(in the rows, 128 means zero)
One turn moves each row of this set onto another row. After a few examples, where does it send each row asked below?
Samig: [117 125 110 136 113 103 152 110 112 166 126 129 132 122  99  99 116 109
 125 152 113 147 147  95 164 126  89 161  94]
mez: [106 179 128 164 143 123 159 100 107 108  85 118 146 146  93  98 115 134
 132 136 152  69 150 119 167 141 132 145 127]
noga: [106 159 134 142 149 129 168  95 115 104  99 143 141 159  95  66 127 121
 143 142 172  73 146 123 154 154 129 154 131]
tep: [122 146 149 127 152 130 167 110 113 116  82 143 158 155 116  67 127  91
 133 146 188  94 143 139 164 146 133 150 129]
tonav: [104 166 135 165 135  95 178 128 121 108  97 111 147 149  87  94 117 129
 135 143 145  75 150 148 176 102 113 118 123]
mebu: [124 159 122 148 136 124 177 123 123 126  75  93 145 155 117  88 120  92
 139 130 142  53 130 125 179 129 104 139 118]
kam: [132 122 161  93 106 147 132 147 130 167 111 103 124 147 118  86 136  91
 142 117 135 141 115 131 168 127 130 145 121]
meno: [ 90 143 151 162 143 120 128 113 136 156 110 124 144 117 123 118 151 133
 135 165 113 111 173 107 113 127  78 124 124]
Rik: [123 126 155 121 134 162 118 140 132 137 101  93 146 138 128 105 100  93
 126 108 120 131 116 110 119 152 114 144 105]
ril: [ 98 105 137 123 119 149 147  97  99 146 125 122 139 145 101  84 105 118
 130 117 103 125 122  97 136 135  89 153 103]
lup: [117 126 173 160 142 157 137 114 114 118  95 127 161 117 131 131 135 138
 146 119 133 131 158 121 123 147  84 123 113]
zok: [114 152 136 113 165 117 108 143 166 139 128 122 108 122 118 129 140 144
 129 159 125 132 156 151 142 127 107 128 131]
busip: [ 84 131 183 147 110 135 139 114 135 140 124  97 151 124 111  98 147 122
 134 140 123 114 158 119 105 140 105 107 137]
topu: [133 107 175 121 136 149 149 114 124 142 107 140 142 109 131 122 172 120
 126 119 149 113 151 134 166 153  88 111 138]
Temot: [113 140 146 156 115 104 127 117 144 148 114 123 152 116 151 116 131 119
 127 152 115 122 172  91 123 129 100 112 107]
doli: [113 155 136 138 103 109 133 120 143 154 107  89 130 124 120 103 123 122
 166 184 128 151 157 108 144 128 119 163 105]
mudek: [112 168 154 148 140 111 153 120 110 119  83 124 160 147 113  95 119 122
 126 150 172 103 163 158 178 109 142 121 137]
Gife: [109 168 148 151 155 132 165 122 109 111 103 142 166 156 113  76 128  96
 136 133 181 110 168 153 149 126 132 125 139]
fuz: [118 142 133 131 160 116 184 146 131  96 108 127 148 161 100  75 105  93
 137 133 164 102 132 165 161 111 107 128 113]
Las: [125 162 138 135 148 118 156 127 131  99 104 155 130 167 106  76 129 123
 140 117 166  68 137 127 166 136 136 131 119]
nalo: [126 137 160 141 114 160 154 136 128 133  94  84 130 133 108 118 143 129
 204 133 131 139 140 136 152 128  93 155 108]
kila: [100 141 155 126 111 142 124 117 114 147 151 136 126 150 112  94 140 142
 143 106 117 126 160 120 143 112 125 101 147]
ripi: [127 159 131 141 134 132 174 138 136 111  91 124 139 168 118  68 126  93
 161 117 155  59 126 124 156 129 115 135 112]
tegi: [145 136 134 112 131 170 140 141 124 144 121 121 110 146 124 118 149 124
 176  94 130 126 132 132 182 123 103 135 124]
petep: [120 139 121 105 145 104 125 119 171 127 134 103 114 114 136 122 118 135
 126 176 127 134 155 128 147 143 116 134 132]
Sive: [110 160 135 154 139 115 184 140 138 102 111 115 140 158  91  73 135 102
 161 136 155  75 145 145 154 118 107 124 120]
Pafam: [107 138 152  97 143 134 118 138 149 112 143 111 108 136 100 112 112 148
 124 126 127 137 137 146 139 139 135 119 136]
ligub: [109 123 120 138 133 134 137 108 107 181 100 133 133 135 107 104 128 114
 136 146 105 126 135  98 148 121  73 174  94]
fiv: [106 170 114 165 152 136 170 112  95 124  88  98 167 154 109  94 104  96
 138 131 149  93 154 140 165 112 117 139 127]
pir: [125 119 143 106 155 111 125 137 140 171 117 149 123 117 119 120 157 106
  98 141 133 123 144 139 169 128  90 128 125]
nol: [121 149 126 122 155 128 161 103 111 124  68 111 153 149 123  89 107 101
 121 148 168  80 134 143 187 139 127 155 134]
Kivi: [130 102 149 131 121 147 165 105  99 148 101 139 135 117  89 110 152 126
 143 123 132 122 129 114 173 153  76 160 102]
bofof: [124 144 117 127 158 115 168 132 118 112  88 118 149 161 124  96  96 106
 121 132 152  87 135 159 192 101 113 122 127]
vafo: [ 97 151 132 143 132 134 129 116 136 160  99  94 126 131 109 108 133 134
 179 177 111 127 147 114 125 121  89 176 112]
vetu: [ 85 131 154 121 107 142 147 103 126 136 122  76 127 143  90  85 121 136
 170 159 114 133 134 123 126 134 111 160 126]
Fil: [118  98 170  92 129 118 143 131 138 146 130 129 128 118  95  99 135 106
  92 128 136 129 124 137 158 143 109 117 126]
dako: [127 120 131 113 122  96 148 122 144 170 137 123 128 108 132 109 152  90
 106 151 130 121 157 114 171 139  93 117 132]
veb: [136 157 109 114 120 128 121 142 137 177 128 101 116 131 139 111 131  87
 147 134 129 150 151 112 175 129 125 148 125]
Zazu: [135 147 109 139 142 121 121 134 140 140 120 105 131 108 125 124 104  96
 110 135 118 135 139  96 136 160 108 148  97]
lib: [116 122 158 112 149 144 150 129 150 107 116  94 123 121 111 130 139 152
 168 155 138 138 146 166 149 137  93 133 132]
gef: [127 136 130 131 161 139 114 142 140 162  86 111 137 119 128 123 119  91
 120 138 116 130 125 114 132 145  86 161  92]
Butik: [132 161 143 136 142 109 146 132 131 111  77 135 140 158 126  97 121 125
 123 125 159  62 140 136 185 119 136 115 123]
ruze: [120 114 142 128 121 149 148 102 110 126 127 152 118 148 109 114 143 175
 171 118 119 120 148 122 168 117  87 132 123]
Mogiz: [139 144 126 101 143 136 112 151 140 186 102 119 109 137 126 112 143  98
 145 138 131 138 129 130 177 118 108 161 116]
rumag: [107 155 124 151 165 142 179 124 107 100 103 124 166 163 114  77 102  86
 146 129 160 104 147 149 143 121 106 137 122]
Sese: [111 139 111 127 115 111 126 107 130 154 147 139 121 148 145 105 117 144
 148 146 111 141 172 110 162 100 113 125 129]
mufef: [132 120 140 125 171 166 139 133 126 108 103 108 136 108 110 138 115 121
 136 118 137 144 129 144 142 162  90 148 102]
tuveb: [101 152 129 133 137 122 117 117 130 169 138 145 113 144 118 112 153 155
 154 146 112 123 171 126 155  99 101 125 140]

ligub turns into gef
ripi turns into tep
tegi turns into topu
Where do these go?
Samig turns into Zazu
ril turns into Rik
Butik turns into mudek

One turn moves each row of this set onto another row. After a few examples, where does it send each row asked below?
viru: [102 154 135 163 154 167 132 130 172  98 116 111 188 168 143 142 123 137
 126 136 122 103 109 164 126 103 122]
mel: [136 164  94 164 119 134 114 136 123 135 130 176 162 118 156 139 111 134
 127 134 143 132 153 133 141 141 122]
bokag: [142 138 117 159 100 112 105 126 135 126 120 182 153 123 147 120 129 119
 132 123 132 113 152 130 134 152 130]
bunup: [126 144 100 151 136 123 131 179 171 108 136 136  96 137 151 140 154 135
 100 132 136 115 149 105 127 127 114]
fidi: [104 159 109 157 123 140 131 128 153 124 111 108  94 162 138  93 156 109
 120 141  78  98 106 116 123 107 128]
Fimab: [ 79 158 137 161 142 161 134 128 190 112 108 128 176 146 141 148 130 132
 116 115 110 111 107 167 123 102 130]
vuf: [133 172  92 160 123 146 113 120 134 139 130 171 157 129 139 108 113 102
 115 137 134 126 125 166 123 133 145]
zusup: [105 132  97 165 130 126 144 170 142 107 151 149 117 133 151 146 122 144
 105 132 150 128 155 124 149 143 120]
Sog: [119 141 157 192 106 152 144 127 135 111 148 129 147 138 126 175 125 118
 110 127 106 152 135 104 148 145 113]
nul: [162 178 109 147 112 158 103 123 156 135 115 166 154 120 152 133 125 117
 124 139 123 137 128 147 129 139 112]
vata: [103 124  88 185 101 137 129 172 144 105 149 132 137 118 148 142 155 121
  93 124 142 123 126 101 132 124 123]
Varim: [121 138 118 131 133 119  96 116 132 116 133  94 156 138 174 146 145 128
 119 120  97 102 110 154 106 121 159]
zufa: [126 147 142 150 135 149 129  90 163 144 110 108 111 143 124 124 155 125
 129 126  88  71 111  99 145 107 117]
zetom: [112 147 138 161 118 157 123 108 150 147 129 110 119 167 122 113 150 129
 116 135  91  78  85 105 142 107 106]
Doni: [110 143 118 141 134  95  96 125 164 135 141 115 146 174 129 175 142 134
 135 113  87  88 118 134 160 114 115]
Bekel: [134 195 128 144 119 144 111 130 121 135 124 148 158 107 128 150 128 121
 121 132 139 121 148 118 129 146 151]
Lekiz: [117 187 115 168 123 111 116 115 146 146 132 162 169 117 155 131 122 116
 109 169 126 134 123 137 129 135 127]
Kepa: [108 161 127 150 138 170  96 140 170 137 117 121 138 135 123 105 135 108
 129 140  87  65 102 136 130 118  96]
moda: [117 148 106 164 130 153 125 144 166 108 107  93 125 157 124  94 141  98
 116 125  71 114 137 114 116 111 127]
pora: [117 185 125 171 127 176 104 134 152 128 122 123 129 152 124  92 140 110
 122 132  84  83  95 138 137 102 114]
sen: [131 125 141 201 134 144 139 112 134 118 154 163 128 117 123 151 104 143
 125 143  94 133 144 137 129 139 140]
vamut: [118 138  90 158 159 155 113 119 144  96 137 111 138 145 161 146 157 122
 165 135  96 113 130 128 105 100 160]
runin: [112 133 144 189 135 142 140 106 113 127 149 161 136 149  92 165 109 132
 105 121 113 112 115 123 139 121 107]
guve: [118 165 131 172 132 132 138 113 112 101 161 132 119 128  91 170 120 138
 113 126 114 135 111 126 158 148 123]
fater: [116 124 120 170 131 120 149 174 156 111 151 142 131 136 119 128 118 152
 100 127 144 102 145 129 129 156 126]
sarar: [110 142  86 144 147 151 116 121 155 114 146 116 133 132 151 148 162 121
 164 107  84 120 113 125  95 119 154]
Pamus: [100 139  77 150 158 150 121 124 156 119 132 108 145 132 162 149 143 119
 175 121 115 107 115 106 122 101 154]
Lugi: [ 91 141 114 156 122 124 115 178 156 127 160 125 125 128 154 151 129 113
 100 164 130 122 146 118 135 157 136]
sugun: [ 94 171 110 167 157 162 135 137 164 123 122 121 177 144 131 132  91 135
 135 147 114 121 115 164 108 105 125]
nade: [ 93 122 107 159 137 113 147 169 170 149 148 130 125 137 150 124 150 117
 104 126 134 103 133  98 127 136 105]
Kage: [ 95 145 135 139 140 116 111 114 140 106 138 125 147 173 121 160 129 139
 147 103 133  85 116 116 167 122  95]
metop: [113 121  76 168 123 140 115 117 155 112 140 117 123 141 176 145 149 116
 158 127 105 128 136 116 135  96 156]
Vul: [111 133 149 152 145 117 101 138 152 102 158  88 160 153 167 153 147 136
 106 107 103  88 110 147 130 113 127]
dus: [ 88 166 121 160 153 151 142 119 178 110 101 113 180 152 145 145 108 117
 149 124 115 119 107 148 141 100 126]
mobug: [108 126 120 136 138 110  93 117 141 111 132 113 151 187 140 169 143 131
 145 135 107  80 119 129 158 114 114]
nen: [115 136 136 148 136 149 117  89 151 142 120 100 110 151 112 124 149 133
 114 132  90  82 123  95 147 111 138]
Vona: [120 131 150 169 134 158 133 114 136 123 136 150 110 134 111 184 115 149
 110 148  97 129 113 121 135 132  91]
pok: [108 151 150 160 149 137 110 122 128  94 127 102 164 135 153 157 131 133
 114 111  80 106 110 160  99 103 141]
geko: [118 128 136 194 133 172 140 133 128 131 146 136 130 125  92 164 108 126
 117 108  87 123 114 130 150 119 111]
goz: [109 121  92 175 133 108 141 155 153 115 167 140 105 155 151 124 150 112
 101 122 138 116 140 107 129 130 131]
pono: [102 157 140 155 139 172  81 124 168 130 129 125 156 145 124  93 132 103
 121 141  90  80 112 133 140 124 102]
Saso: [132 182 111 139 126 128 116 108 144 146 111 159 133 115 142 113 126  94
 136 126 115 129 137 155 147 139 141]
Vel: [158 164  95 162 123 149 136 129 126 137 133 135 150 129 164 127 138 106
 116 154 147 133 133 139  93 126 123]
der: [118 138 132 183 139 143 149 113 118 116 152 162 137 130 133 166 105 149
 124 136 117 149 140 124 144 146 107]
vivu: [134 133 110 172 131 127 118 158 123 117 167 129  97 145 146 162 152 123
 100 141 146  96 146 119 149 109 116]
mot: [123 146 106 164 125 155 137 138 176 115 107  92 106 152 131 107 142  98
 125 131  63 104 118 128 129 113 117]
zanun: [114 153 157 169 133 149 137 114 112 105 131 151 128 146 122 163 114 112
 104 152 131 126 118 161 133 130  88]
dez: [ 91 134 110 148 148 120 102 131 154 115 139 108 149 169 133 172 116 121
 161 121 102  90 108 127 177 111 111]

sugun turns into Kage
Lekiz turns into guve
Where do these go?
sarar turns into Fimab
vamut turns into viru
der turns into zusup
bokag turns into sen
zanun turns into vivu
bunup turns into nul
Varim turns into pok
Kepa turns into zufa
dez turns into Pamus
Saso turns into geko
vuf turns into runin
pora turns into zetom
nen turns into moda
Lugi turns into Bekel

One turn moves each row of this set onto another row. After a few examples, where does it send each row asked below?
kig: [126 166 130 163 114 112 118 142 141 100 136 118 157 129 123]
dufu: [124 153  92 119 108 129 141 129 112 140 118 157 110 154 155]
lizom: [148 137  74 148 120 111 132 115 137 127 116 129 149 109  94]
pupub: [117 141 156 139 107 133 113 144 131 115 144 127 136 169 148]
Lapa: [180  96 112 133 117 126 125 128 134 131 104 104 119 134 148]
vak: [151 135  97 100 141 110 137 102 114 124 139 136 103 114 111]
rabo: [122 126 164 136 117 140  99 124 148 137 141 112 142 161 130]
bife: [128 130  81 118 159 113 138 114 134  99 130 144 105 123 123]
fosur: [146 123 105  94 169 122 130 121 147 130 121 144 110 116 112]
faka: [106  78 122 113 131 113 118 105 130 130 128 136 133 143 105]
gif: [162 149 152 144 110 119 126 130 123 137 152 122 164 113 117]
duva: [142 142 145 153 136 145 109 141 161 131 128 114 169 123 125]
mak: [102 116 103 133 134 134 122  87 166 151 109 129 122 138 127]
mili: [134 111 151 119 129  91 155 112 134 154 130 168 125 123 134]
ruve: [140 157 150 140 134 124 109 151 160 131 122 116 161 123 115]
napo: [128 128 177 134 103 114 117 127 128 131 153 127 141 154 132]
kot: [113 108  97 102 117 138 109 131 107 126 121 138 122 162 123]
Vuna: [151 165 147 138 102 110 116 132 125 134 141 108 153 120 106]
tefe: [172  93 114 143 126 112 136 142 139 113 102 124 124 135 159]
mupiv: [167 148  86 123 126 117 133 145 129 143 107 144 149 109 103]
guk: [137 116 146 115 123  87 157 109 137 160 124 163 127 123 132]
bamed: [147 132  94 142 141  98 146 140 153 125 109 150 158 107 103]
vutam: [121  94 131  97 123 104 134 140 107 125 129 160 132 149 123]
kalu: [137 161 126 166 115 129 124 146 127 105 145 124 159 131 140]
kifik: [104 114 109 135 131 136 118  86 160 150 115 129 119 141 126]
kem: [171  90 114 149 111 106 136 119 130 114 115 110 120 130 148]
debud: [127 152  99 116 110 132 134 130 110 140 118 154 111 156 155]

guk turns into dufu
ruve turns into Vuna
Where do these go?
duva turns into gif
lizom turns into bamed
vak turns into bife
pupub turns into rabo
Lapa turns into kem
kot turns into faka

